In the data rows, zero lies at 4.5, halfway between 4 and 5.
Some points, one per row:
[7 5 5 1 2 4 3 6 4 5 6 3]
[8 4 3 3 3 4 2 6 3 4 6 3]
[2 4 5 5 6 6 7 4 7 3 4 5]
[4 4 4 5 4 5 3 6 6 2 5 5]
[5 3 2 4 4 4 4 6 7 0 6 5]
[4 4 5 3 3 5 5 4 6 3 5 5]
[5 4 4 3 2 4 4 5 6 3 5 4]
[4 4 3 3 4 6 4 7 7 1 6 4]
[5 4 4 5 4 3 6 4 5 4 3 6]
[5 6 6 5 6 6 4 5 1 9 4 4]
[9 4 3 1 2 5 1 9 1 4 6 3]
[4 4 5 3 4 5 5 5 4 5 4 4]
[3 4 4 6 5 5 5 5 7 3 4 6]
[0 4 3 7 8 5 9 2 9 0 4 7]
[2 5 5 7 8 5 7 3 6 5 3 7]
Here are 12 more points, each followed by its number:
[4 5 5 6 6 3 5 2 4 6 4 5] 0
[4 4 4 4 6 5 4 5 4 4 5 4] 1
[9 3 2 0 0 3 1 8 4 1 7 2] 2
[9 3 2 0 0 4 2 9 3 2 6 2] 3
[6 4 5 2 3 5 3 6 3 5 4 4] 4
[7 5 5 4 4 5 1 5 1 7 6 3] 5
[3 5 7 5 5 6 6 4 3 7 4 4] 6
[6 6 6 4 5 4 2 5 0 8 5 3] 7
[7 5 3 1 2 4 3 7 3 4 5 3] 8
[4 5 5 5 5 4 4 3 5 5 5 5] 9
[5 5 7 6 5 4 3 3 2 8 4 4] 10
[5 6 6 5 6 4 4 4 1 8 4 4] 11
Which of these numbered points is nearest to each point below, ignoring the 2 directions in which the first points spread most? Its number follows each.
[8 4 4 1 1 3 2 7 2 4 6 2] > 2
[5 3 3 3 4 4 5 5 5 2 5 4] > 2
[3 5 6 7 7 5 4 3 3 8 4 5] > 5
[6 3 2 3 4 5 5 7 6 1 5 5] > 3
[3 4 4 5 4 5 5 5 6 3 4 5] > 4
[5 4 5 6 5 5 4 5 4 5 4 6] > 5
[4 5 6 6 6 4 5 2 3 7 3 5] > 0
[6 7 7 6 6 5 3 3 0 9 4 3] > 5
[2 5 5 5 6 3 6 1 5 6 4 5] > 0
[4 4 3 4 5 6 5 5 6 3 5 4] > 1
[2 4 4 6 6 6 7 3 7 3 4 5] > 6
[2 5 7 8 6 4 5 2 6 6 3 6] > 10
[2 6 7 8 8 5 7 0 4 8 3 6] > 9
[4 2 2 3 3 5 5 7 9 0 5 6] > 4
[3 5 4 4 5 5 7 4 8 2 5 5] > 8
